Each row has a name. Each piece below is followed by the name of the row it came from. Each question is about the rows just above it. Some pieces are copies with a little noise.

J506: [-0.03  3.54  1.83  0.18  0.28  1.22  1.22  0.38  1.84 -2.58 -0.69  0.73
  2.69 -0.12  1.26 -2.50 -0.06 -1.39  5.59 -1.30 -0.47 -0.44 -0.57  2.76]
J641: [ 0.05  3.54  2.24  0.66  0.57  1.22 -1.85  0.38  1.84 -2.67 -0.69  0.73
  2.21 -0.12  1.20 -2.50 -0.14 -1.39  4.50 -1.73 -0.37 -0.42  0.16  2.76]
J109: [ 0.03  3.63  1.83  2.78  0.82  1.76 -3.73  0.38  1.84 -2.67 -0.69  0.73
  2.48 -0.12  1.46 -2.50  0.40 -1.73  9.34 -1.73 -0.47 -0.44 -0.44  2.76]
J307: [ 0.05  3.54  2.24  0.66  0.57  1.22 -1.85  0.38  1.84 -2.67 -0.69  0.73
  2.21 -0.12  1.20 -2.50 -0.14 -1.39  2.05 -1.65 -0.57 -1.43 -1.80  3.07]
J671: [ 0.03  3.54  1.83 -3.25  0.57  1.10 -1.20 -1.07  1.73 -2.67 -1.12  0.98
  2.69 -0.12  2.63 -2.50 -0.11 -1.39 -4.97 -2.61 -0.57 -0.33 -0.57  3.18]
q: [ 0.05  3.54  2.23  0.66  0.58  1.24 -1.84  0.40  1.87 -2.68 -0.68  0.74
  2.22 -0.12  1.22 -2.50 -0.16 -1.39  4.48 -1.72 -0.35 -0.39  0.15  2.75] -> J641
q: [ 0.03  3.54  1.83 -3.26  0.57  1.10 -1.20 -1.07  1.73 -2.67 -1.12  0.97
  2.68 -0.12  2.63 -2.50 -0.11 -1.39 -4.97 -2.61 -0.57 -0.33 -0.56  3.18] -> J671
q: [ 0.03  3.63  1.83  2.78  0.82  1.76 -3.74  0.38  1.83 -2.67 -0.68  0.74
  2.47 -0.12  1.45 -2.50  0.39 -1.73  9.33 -1.73 -0.48 -0.43 -0.44  2.77] -> J109
q: [ 0.05  3.53  2.26  0.66  0.57  1.21 -1.85  0.38  1.84 -2.66 -0.69  0.73
  2.20 -0.12  1.20 -2.50 -0.15 -1.39  2.04 -1.66 -0.57 -1.43 -1.80  3.07] -> J307

J925: [ 7.57 -6.25  2.91  4.36  0.06]
J694: [ 6.36 -6.24  2.91  3.32 -0.81]
J742: [ 6.58 -6.20  2.87  3.49 -0.58]
J583: [-0.05  4.39 -1.88  1.98  3.46]
J103: [-1.08  4.82 -2.06  1.28  3.06]
J767: [-1.34 -6.25  2.91  4.36  0.06]
J678: [ 6.35 -4.75  1.99  3.30  0.84]
J476: [-1.17  4.81 -2.07  1.17  3.01]
J940: [ 0.25  0.34 -1.51 -3.11  2.76]
q: [ 6.35 -4.75  1.99  3.30  0.83] -> J678

J913: [ 0.51 -5.91 -1.75 -7.26 -6.32  6.33  6.41]
J467: [-2.93 -6.78  7.17 -8.12 -7.22  7.43  7.31]
J996: [ 0.52  4.98  1.45  8.14  7.62 -7.43 -8.28]
J118: [ 7.48 -6.00  7.14 -7.16 -2.81  5.99  6.77]
J155: [ 7.72 -1.41  5.64  3.10  5.83 -7.91 -7.08]
J116: [-6.55 -3.31 -2.41 -5.52 -7.24  7.62  7.96]
J539: [ 6.62 -6.22  5.05 -7.58 -7.44  8.02  7.94]
J381: [-7.81  6.34 -3.63  7.25  2.66 -1.38 -6.86]
J730: [-7.51  6.81 -5.13  7.81  7.39 -7.65 -4.64]
J914: [ 3.97 -7.19  7.70 -8.19 -7.12  4.33  0.01]
q: [ 0.50 -5.91 -1.77 -7.26 -6.32  6.32  6.41] -> J913
q: [-7.82  6.34 -3.62  7.25  2.66 -1.39 -6.87] -> J381

J137: [-1.63 -1.63 -0.91 -2.52  0.17 -4.17 -1.16  0.66  0.16  7.28  0.58  7.34
  0.38]
J189: [-2.58  2.40  4.58 -0.34  6.26  1.61  6.78  3.74  4.12 -0.93 -1.44  4.75
  2.25]
J669: [-2.14  0.85  0.03  1.32  1.46 -0.02  8.41  1.85 -1.12  3.45  2.24  4.87
  1.48]
J187: [ 1.72 -1.20 -1.18 -1.61 -0.28  3.30 -6.74  0.79  2.76 -5.55 -0.46 -4.29
  1.04]
J95: [-0.46  4.40 -3.43 -2.09 -4.55 -2.87 -5.42 -5.81 -7.07  3.44  3.09  0.99
 -5.58]
J186: [ 2.13 -2.58 -4.54 -1.25 -4.59 -1.17 -8.32 -0.26  0.42  0.38 -0.66 -0.92
  0.76]
J656: [-0.46 -4.69 -3.43 -2.09 -4.55 -2.87 -5.42 -5.81 -7.07  3.44  3.09  0.99
 -5.58]
J728: [-0.19  3.86  2.10  1.39  3.61  0.51  5.34  5.25  5.46 -1.76 -2.46 -0.94
  5.34]
q: [ 1.71 -1.19 -1.18 -1.61 -0.28  3.30 -6.74  0.79  2.75 -5.54 -0.45 -4.28
  1.05] -> J187
q: [-0.46 -4.69 -3.42 -2.09 -4.56 -2.87 -5.42 -5.81 -7.07  3.44  3.08  0.99
 -5.58] -> J656
q: [-2.60  2.41  4.57 -0.35  6.26  1.62  6.78  3.74  4.13 -0.92 -1.44  4.74
  2.25] -> J189
q: [-0.19  3.87  2.09  1.38  3.61  0.51  5.34  5.25  5.46 -1.75 -2.45 -0.94
  5.34] -> J728
q: [-0.46  4.40 -3.42 -2.09 -4.54 -2.86 -5.42 -5.82 -7.09  3.45  3.10  0.99
 -5.59] -> J95

J869: [-7.95  1.65 -7.92  8.40  8.53  4.36 -8.42 -2.70]
J912: [-7.95  1.65 -7.92  8.40  8.53  4.36  1.36  7.73]
J433: [-7.95 -8.26 -7.92  8.40  8.53  4.36 -8.42 -2.70]
q: [-7.95  1.65 -7.92  8.40  8.52  4.36 -8.42 -2.71] -> J869
q: [-7.94  1.65 -7.91  8.38  8.52  4.37  1.37  7.71] -> J912

J265: [-1.62  0.30 -0.39 -0.10]
J526: [1.92 0.94 1.16 0.76]
J867: [-0.17 -0.11  2.51  2.71]
J37: [ 1.92  5.68 -0.40  0.04]
J627: [-0.17 -0.47  2.51  2.71]
J190: [ 1.92  0.94 -0.40  0.04]
q: [-0.17 -0.10  2.52  2.72] -> J867
q: [ 1.92  5.70 -0.40  0.04] -> J37
q: [1.93 0.94 1.16 0.75] -> J526
q: [-0.17 -0.46  2.51  2.71] -> J627
q: [ 1.92  0.93 -0.39  0.03] -> J190

J649: [ 4.23  1.70  0.02  0.91  3.94  1.85 -0.17 -0.11 -0.20 -1.76  3.42  1.06
 -1.31  0.99 -0.77 -0.69 -1.19 -0.37  1.72 -1.06  1.09  3.16  0.75  0.00
  2.04  0.54 -1.24  0.43  2.46  1.44  1.76  0.88  0.14  1.26  2.20 -1.06
  1.65 -0.83 -0.01 -0.02  0.99 -3.71 -0.28 -0.74  0.21  0.16  1.05  0.01
 -1.08 -1.04  2.47 -0.62  2.54  1.15 -0.91  1.32 -0.65  1.31  0.69 -0.53
  1.60 -1.49 -1.30]
J208: [ 0.32  5.23 -0.02 -0.29 -1.75 -2.92  3.72 -3.74 -7.19  0.33 -3.27 -1.39
 -0.58  0.35  0.37  1.07 -0.95 -0.95  1.84 -0.50 -1.89  0.01 -1.70 -2.09
  0.53  3.84 -0.04  1.78  4.14 -2.24 -3.61  3.03  0.22  0.31 -2.95 -2.67
  0.55  2.74  0.29  0.58  2.47 -0.09 -0.01 -1.76 -0.19 -3.77 -2.38 -2.54
  5.15  2.13  2.86  1.37  2.82  5.54 -1.89  1.92 -0.02  0.44  1.36 -1.75
 -1.53 -0.20 -1.73]
J737: [ 1.70 -5.04  2.39  1.75  3.91  2.04 -2.82 -0.20  1.15  0.18  4.38  2.37
  2.06  0.02 -2.32 -1.46 -4.51  1.56 -0.68 -0.90  2.03  4.56  0.85 -1.20
 -3.36 -2.32  1.24 -2.15 -3.46 -3.99  1.70 -1.46  2.30 -2.15  4.98 -2.34
  2.93  1.33  0.47 -4.41 -0.61 -4.24  0.49 -2.05  2.13  2.24  1.82  0.44
 -1.42  0.28 -0.25 -2.57  4.31  0.13 -0.20  1.37  1.54  2.25  1.93 -0.11
 -1.19 -0.07  1.13]
J781: [ 1.28 -2.65  5.04  1.51  2.02  0.22 -4.83 -2.62 -1.45  3.58  2.70  5.08
  0.64  1.83 -0.68  1.62 -1.51  4.63 -2.17 -0.80  2.67  4.73 -0.52 -2.09
 -1.33 -0.75 -0.97  0.12  0.41 -0.32  6.68 -3.00  0.77 -0.72  7.92 -0.28
  5.00 -1.38 -2.13 -5.38  3.35 -2.17 -1.83  2.21 -0.77  0.61  0.09  3.10
  0.79  1.38  1.59 -1.27  7.85 -1.73  0.12  0.84 -0.73  1.07  4.92 -3.84
  0.57 -1.47  4.01]
q: [ 1.27 -2.62  5.05  1.51  2.00  0.22 -4.83 -2.63 -1.45  3.58  2.68  5.08
  0.63  1.86 -0.69  1.63 -1.50  4.64 -2.16 -0.78  2.66  4.74 -0.51 -2.12
 -1.34 -0.75 -0.96  0.11  0.41 -0.32  6.69 -2.99  0.77 -0.73  7.94 -0.29
  5.00 -1.38 -2.13 -5.38  3.33 -2.19 -1.81  2.21 -0.79  0.61  0.08  3.10
  0.80  1.38  1.60 -1.26  7.87 -1.75  0.09  0.84 -0.76  1.11  4.92 -3.83
  0.57 -1.47  3.98] -> J781
q: [ 4.24  1.70  0.02  0.91  3.93  1.85 -0.17 -0.12 -0.20 -1.76  3.42  1.06
 -1.32  0.99 -0.77 -0.68 -1.19 -0.37  1.72 -1.06  1.08  3.16  0.76 -0.01
  2.04  0.53 -1.24  0.43  2.47  1.44  1.76  0.87  0.14  1.26  2.20 -1.06
  1.64 -0.83 -0.01 -0.02  0.99 -3.71 -0.28 -0.74  0.21  0.17  1.04  0.01
 -1.07 -1.04  2.47 -0.62  2.55  1.15 -0.91  1.32 -0.65  1.31  0.69 -0.52
  1.59 -1.49 -1.30] -> J649

J970: [-3.49 -2.32  1.34 -0.53  2.89  1.22  1.52 -2.20]
J277: [-4.74 -4.22  7.26  4.26 -3.36  0.48 -0.03  0.67]
J209: [-3.49 -2.32  1.34 -0.53  2.89  1.22 -0.50 -2.57]
q: [-3.50 -2.33  1.34 -0.53  2.87  1.24 -0.51 -2.57] -> J209
q: [-3.47 -2.31  1.35 -0.53  2.90  1.20  1.51 -2.21] -> J970
q: [-4.75 -4.22  7.26  4.26 -3.36  0.47 -0.03  0.65] -> J277

J340: [ 3.24  4.72  0.95  0.84  4.20 -8.00  3.55  7.02 -3.47  6.38  1.71  2.76
 -5.21  0.27 -2.92  2.26  6.96  7.75 -1.78 -3.61  0.33 -1.24 -1.37 -0.13
 -6.17  0.84 -1.50 -0.16 -0.14 -4.98 -3.26]
J427: [ 2.16 -4.04 -1.24  1.30  4.37 -3.07 -0.53 -0.51 -0.28 -0.41  1.56 -0.82
  1.21  2.44  2.14 -6.56 -1.28  4.35  2.52 -4.53 -3.48 -3.58 -0.53 -0.78
  6.14 -1.45 -2.00 -4.00  0.69  1.39 -3.17]
J684: [ 2.16 -4.04 -1.24  1.30  4.37 -3.07 -0.53 -0.51 -0.28 -0.41  1.56 -0.82
  1.21  2.44  2.14 -6.56 -1.28  4.35  2.52 -4.53 -3.48 -3.58 -0.53 -0.19
  3.31 -4.18  0.64 -2.86 -1.47 -2.56 -3.84]
q: [ 2.15 -4.04 -1.24  1.31  4.36 -3.07 -0.54 -0.53 -0.28 -0.40  1.57 -0.84
  1.23  2.46  2.14 -6.56 -1.29  4.35  2.54 -4.54 -3.48 -3.58 -0.54 -0.17
  3.31 -4.18  0.64 -2.87 -1.48 -2.57 -3.85] -> J684
q: [ 3.22  4.72  0.94  0.84  4.20 -8.01  3.54  7.02 -3.47  6.39  1.71  2.76
 -5.20  0.27 -2.92  2.27  6.95  7.76 -1.77 -3.60  0.33 -1.24 -1.39 -0.13
 -6.19  0.84 -1.50 -0.15 -0.14 -4.98 -3.26] -> J340

J211: [ 3.54 -4.36  5.56  4.93 -3.54 -0.51  1.34 -4.13]
J573: [ 5.54  0.79 -4.78 -0.21  1.51  0.66  2.22  1.07]
J414: [ 3.58  1.84 -1.30 -0.74 -1.39  2.32 -4.28  1.92]
J574: [ 3.58  1.84  0.98 -0.74 -1.39  2.32 -4.28  1.92]
J747: [ 4.46  1.20  1.87 -0.43  0.20  1.25 -1.50  0.67]
J718: [-7.59 -4.12  5.15 -4.39 -2.31 -6.53  0.02 -3.52]
q: [ 3.57  1.83  0.97 -0.73 -1.38  2.33 -4.29  1.92] -> J574
q: [ 5.53  0.80 -4.78 -0.21  1.51  0.66  2.23  1.07] -> J573
q: [ 4.48  1.19  1.87 -0.42  0.20  1.26 -1.50  0.66] -> J747
q: [ 3.58  1.84 -1.30 -0.73 -1.38  2.32 -4.27  1.92] -> J414

J626: [ 1.19 -1.66 -7.46  6.91 -0.95  3.80  4.51 -1.66  1.91  2.56 -6.68 -0.92]
J403: [-0.37 -2.86 -9.56  8.64 -2.47  4.97  5.33 -0.97  3.70  4.30 -8.96 -0.07]
J786: [ 4.19  1.54  0.59 -3.67  4.37 -5.72 -1.68 -3.27 -4.01 -4.23  4.85 -2.94]
q: [ 4.22  1.55  0.57 -3.70  4.38 -5.73 -1.65 -3.29 -4.02 -4.25  4.83 -2.94] -> J786

J803: [ 0.63 -2.05 -2.55  8.41  7.28 -6.32  6.98 -8.18 -7.47  6.67]
J104: [-7.19 -7.60  7.16 -7.42  2.65 -7.02 -5.52  6.74  8.31 -7.70]
J483: [-2.08  7.61  5.69  7.86  6.79 -5.06  4.36 -4.67 -7.63  8.08]
J717: [-7.56 -7.40  8.09 -5.19  7.82 -8.01 -7.38  1.33  8.42 -6.72]
J125: [-7.73 -8.64  7.98 -1.33  6.82 -7.85 -5.08 -4.05  6.02 -6.61]
J793: [ 6.28  8.50 -2.67  7.21 -2.24  5.83  7.85 -2.68 -7.78  5.03]
J516: [ 7.30  8.80 -4.07  7.20 -1.68  6.05  6.74 -6.12 -8.04  2.46]
q: [ 7.30  8.80 -4.08  7.19 -1.68  6.06  6.75 -6.13 -8.04  2.47] -> J516
q: [-7.73 -8.64  7.98 -1.32  6.81 -7.85 -5.08 -4.05  6.02 -6.61] -> J125
q: [ 6.28  8.50 -2.67  7.21 -2.24  5.84  7.85 -2.68 -7.78  5.02] -> J793

J924: [ 2.86 -4.10 -3.55 -0.30 -2.59 -1.97  4.10 -4.69  2.91 -0.04  0.65 -1.01
 -2.29]
J812: [-0.74  1.05 -3.47  0.09  7.79  0.48 -1.64  6.45 -3.19  2.57 -2.07 -1.04
  3.61]
J362: [-2.08  0.37  2.24 -0.47  3.77 -8.99  2.50  6.07  2.83  0.67  2.82  1.92
  2.96]
J456: [ 3.23 -0.50 -4.45  1.50 -1.95  1.33  1.38  1.89  5.97 -0.90  1.60  4.85
 -4.74]
J367: [-2.97  3.37  5.02  1.00 -2.88 -3.50  0.34 -6.01  3.56 -2.69  3.84  5.02
 -4.23]
J224: [ 3.23 -0.50 -4.45  1.50 -1.95  1.33  1.38  1.89  5.97 -0.90  1.60 -0.96
 -0.08]
J248: [ 1.66  3.74  3.10 -3.34 -0.36  0.94  1.13 -3.95 -1.30  2.35  1.18  1.55
 -4.97]
J553: [ 2.01  2.31 -4.44 -3.34  3.02 -2.74  1.22  2.08 -3.52 -3.16 -1.99 -6.51
 -0.85]
J468: [ 5.00 -3.71 -0.45 -1.27 -8.47  5.43  5.43 -1.70 -2.25  0.52 -3.40 -2.11
 -2.04]
J744: [-5.37  0.64  0.91  1.66 -2.55  4.80 -6.47  2.57 -3.29 -1.49 -1.21  0.47
 -0.73]
J890: [ 1.04 -4.60 -3.56  3.35 -0.78 -5.12  7.55  0.27  5.28  1.51  2.49 -1.24
  0.02]
q: [ 2.85 -4.10 -3.54 -0.32 -2.58 -1.98  4.11 -4.69  2.91 -0.05  0.65 -1.01
 -2.29] -> J924
q: [-2.97  3.38  5.01  1.00 -2.87 -3.50  0.33 -6.02  3.56 -2.69  3.83  5.03
 -4.24] -> J367
q: [ 1.04 -4.58 -3.56  3.38 -0.78 -5.12  7.58  0.26  5.29  1.52  2.50 -1.23
  0.02] -> J890
q: [ 3.23 -0.50 -4.44  1.50 -1.95  1.33  1.38  1.89  5.98 -0.90  1.60 -0.97
 -0.08] -> J224
q: [ 1.99  2.30 -4.44 -3.34  3.02 -2.73  1.22  2.09 -3.53 -3.18 -1.99 -6.52
 -0.86] -> J553

